(in the rows, 128 means zero)
Each path below is one point turned by a fixed rotation once a step. After each direction that follows a path, write how fast that rotation turns it, in deg/step (0 if it stays still).
Each turn is a multiple of 5 degrees from 10 to 175, or 0.
Each row of a path follows its step; steps can be skipped.
Rotation 1:
step 0: [121 130 122 120 141 128 134 120 135 121 128 124 121 139 130 123 131 121
 134 124 127 141 125 123 122 127 127 132 135]
step 1: [121 139 124 126 130 136 136 132 116 119 122 136 130 134 131 123 137 129
 125 123 128 134 126 133 116 119 125 123 129]
step 2: [119 129 138 131 135 131 138 135 125 119 119 132 122 132 132 124 128 131
 136 134 124 134 121 115 128 134 121 121 133]
step 3: [122 126 118 123 127 127 137 129 120 129 119 119 121 126 128 125 122 120
 131 123 126 144 130 117 120 121 127 122 130]
step 4: [132 130 124 131 140 135 141 127 116 119 133 128 119 125 136 123 128 129
 136 125 136 134 126 134 127 125 125 120 128]
step 5: [125 126 129 127 121 128 141 139 125 125 125 126 115 133 139 128 135 120
 128 128 122 132 127 129 133 125 116 123 137]
step 6: [127 126 124 135 126 122 141 128 131 121 128 129 118 122 132 126 127 124
 119 125 136 141 123 120 116 133 122 122 125]
step 7: [125 124 134 127 136 133 138 134 129 133 125 127 121 136 141 126 127 130
 130 114 131 142 132 137 124 129 130 123 127]
step 8: [129 130 133 126 134 122 139 125 136 117 128 128 128 131 139 120 136 113
 132 127 122 136 127 131 122 123 119 132 130]
step 9: [116 135 130 127 120 130 139 128 123 125 127 135 128 141 132 125 129 122
 124 124 135 132 120 126 114 131 125 121 125]
Directions:
[130 126 133 124 129 130 128 132 130 127 127 130 127 129 129 128 123 132
 129 132 125 129 130 132 131 127 124 128 129]	130
[124 127 128 132 124 124 128 129 130 129 124 133 126 127 126 131 125 129
 131 130 131 128 130 125 127 130 127 128 128]	100
Rotation 2:
step 0: [132 129 126 122 127 138 135 127 118 126 128 134 126 127 127 128 118 136
 135 127 134 117 139 133 131 132 138 131 123]
step 1: [127 137 125 125 119 126 119 133 131 133 130 125 125 126 127 117 122 132
 129 123 119 118 119 125 122 140 123 124 136]
step 2: [121 130 128 138 127 131 131 129 127 131 123 132 134 120 127 129 135 136
 137 130 139 133 136 125 132 127 120 116 139]
step 3: [133 126 132 120 131 126 142 126 127 135 132 135 127 120 127 135 125 134
 126 119 125 122 131 138 120 128 138 124 132]
step 4: [128 128 116 123 120 118 119 130 127 129 124 133 122 131 123 120 133 134
 127 129 119 128 122 131 131 132 127 113 122]
step 5: [132 121 125 114 126 136 126 130 129 123 126 130 128 124 132 126 132 135
 135 129 143 130 141 123 132 130 125 128 136]
step 6: [115 129 132 124 126 131 130 132 128 133 130 122 122 127 134 126 114 137
 125 116 127 114 127 136 127 127 131 124 129]
step 7: [129 129 119 138 119 128 125 128 121 126 119 135 129 135 124 127 129 134
 138 129 120 124 128 134 126 134 118 122 137]
step 8: [131 134 131 120 130 131 137 129 124 129 130 132 129 113 126 130 125 136
 138 136 135 130 132 120 126 139 134 124 129]
step 9: [125 127 124 127 126 123 129 129 140 136 136 123 128 118 128 118 130 133
 126 117 122 126 124 134 123 123 128 117 132]
Directions:
[125 125 131 131 130 127 132 126 127 130 126 128 127 132 127 132 130 129
 128 125 129 126 126 134 130 126 129 128 132]	100
[128 133 132 124 130 133 131 127 126 123 131 130 125 128 127 128 130 128
 128 125 132 129 127 128 125 128 131 128 128]	135
[128 123 128 127 128 129 128 125 127 129 126 128 131 124 128 131 126 124
 127 127 133 125 129 127 124 133 131 129 125]	135
Rotation 3:
step 0: [134 120 127 138 122 138 127 128 138 118 138 123 123 129 135 126 121 137
 117 117 124 131 125 122 132 119 132 122 124]
step 1: [113 129 129 127 130 131 136 137 137 130 121 123 140 127 124 131 125 141
 127 131 125 127 128 129 124 139 123 129 143]
step 2: [134 131 121 116 129 142 121 126 126 128 135 134 127 124 138 128 133 133
 130 130 122 114 127 130 126 126 147 122 129]
step 3: [123 123 134 124 126 120 126 137 134 123 130 126 130 128 133 136 127 123
 137 126 125 117 122 113 130 140 114 127 121]
step 4: [125 128 119 131 122 116 117 128 137 133 133 130 130 124 124 122 127 128
 127 124 119 123 138 146 128 132 138 137 124]
step 5: [134 141 134 137 116 123 127 130 121 121 120 134 121 125 127 132 122 133
 127 132 127 120 138 113 123 126 126 121 130]
step 6: [121 124 139 122 145 111 122 127 125 121 125 130 128 130 131 123 133 138
 136 129 130 136 131 138 125 128 133 131 131]
step 7: [138 139 121 130 125 123 139 119 129 134 131 138 118 116 131 130 126 119
 138 120 129 132 119 128 119 128 128 125 131]
step 8: [129 127 131 136 125 128 126 138 119 121 140 115 132 128 135 125 128 128
 133 127 131 149 134 124 130 132 127 132 122]
step 9: [124 124 128 129 123 132 133 118 135 132 119 139 130 123 126 129 121 130
 121 120 138 137 128 128 133 137 137 138 141]
Directions:
[129 124 133 127 129 126 126 126 127 123 129 125 130 131 125 134 125 128
 127 124 128 128 127 129 128 131 128 128 129]	135
Rotation 4:
step 0: [135 122 123 124 121 136 124 132 132 137 125 122 133 130 128 117 120 124
 124 132 121 137 131 132 131 128 133 118 124]
step 1: [137 132 120 128 128 125 132 124 127 125 118 130 115 122 126 123 127 132
 116 132 127 137 117 131 126 126 134 129 122]
step 2: [122 121 119 132 129 139 133 125 131 128 124 132 127 122 125 134 123 138
 131 129 117 130 122 127 119 120 122 130 133]
step 3: [132 113 131 136 133 125 126 128 138 124 130 130 125 135 121 127 117 126
 126 129 119 123 129 132 123 131 135 123 133]
step 4: [130 121 126 133 130 116 141 130 129 129 132 121 121 135 118 123 131 127
 128 135 133 125 121 125 131 126 127 138 124]
step 5: [125 120 121 114 129 132 133 119 129 126 133 118 136 133 120 134 132 125
 130 130 124 129 126 127 130 120 122 124 125]
step 6: [137 133 126 125 131 130 121 121 135 119 134 127 121 139 121 122 133 123
 126 120 125 135 127 136 126 131 127 123 131]
step 7: [132 126 129 127 124 132 127 134 129 132 128 120 120 133 127 122 130 139
 134 129 137 140 121 129 124 128 116 135 134]
step 8: [125 113 134 116 126 130 125 129 130 127 129 121 131 120 128 127 126 138
 116 131 125 130 126 136 127 134 124 122 128]
step 9: [125 128 133 137 129 124 131 128 136 120 132 128 120 124 124 123 139 135
 114 124 120 132 134 129 123 127 129 130 122]
Directions:
[133 134 126 123 126 131 126 126 126 129 131 125 130 128 127 125 127 126
 130 127 129 132 127 130 130 129 127 129 129]	55
Rotation 5:
step 0: [128 136 134 133 128 124 119 122 124 129 126 120 148 128 120 126 120 124
 122 125 126 129 134 125 126 129 122 125 125]
step 1: [123 136 125 128 136 118 125 118 127 131 122 128 132 123 127 130 121 124
 130 120 139 119 133 126 135 138 120 126 132]
step 2: [127 138 128 129 131 111 124 130 139 135 133 130 134 131 123 131 122 129
 136 121 131 130 134 125 129 130 129 130 116]
step 3: [120 138 128 134 127 121 131 134 119 139 134 126 138 129 129 115 119 125
 129 128 129 129 128 120 129 130 120 127 126]
step 4: [128 134 127 136 130 117 129 125 133 134 121 122 127 132 120 126 116 127
 123 124 129 123 118 125 137 130 122 115 126]
step 5: [122 139 138 130 125 123 136 129 126 131 121 130 134 130 121 136 122 120
 136 118 128 129 124 122 125 136 131 122 122]
step 6: [124 139 118 129 133 119 127 129 120 141 123 125 120 133 134 127 122 127
 138 126 125 130 125 124 128 138 131 125 127]
step 7: [118 132 126 129 124 118 127 129 135 131 125 122 129 138 127 125 118 134
 123 124 117 133 122 116 122 130 130 125 126]
step 8: [123 141 127 133 134 125 136 131 123 119 123 127 128 127 127 123 122 120
 121 121 122 129 124 123 117 136 124 119 132]
step 9: [134 127 119 135 134 122 123 121 129 130 116 124 128 131 123 128 122 126
 132 118 123 134 131 128 121 138 135 118 128]
Directions:
[125 130 126 132 124 130 126 130 128 133 128 125 127 129 127 128 133 130
 126 131 126 129 134 125 129 126 127 126 129]	100
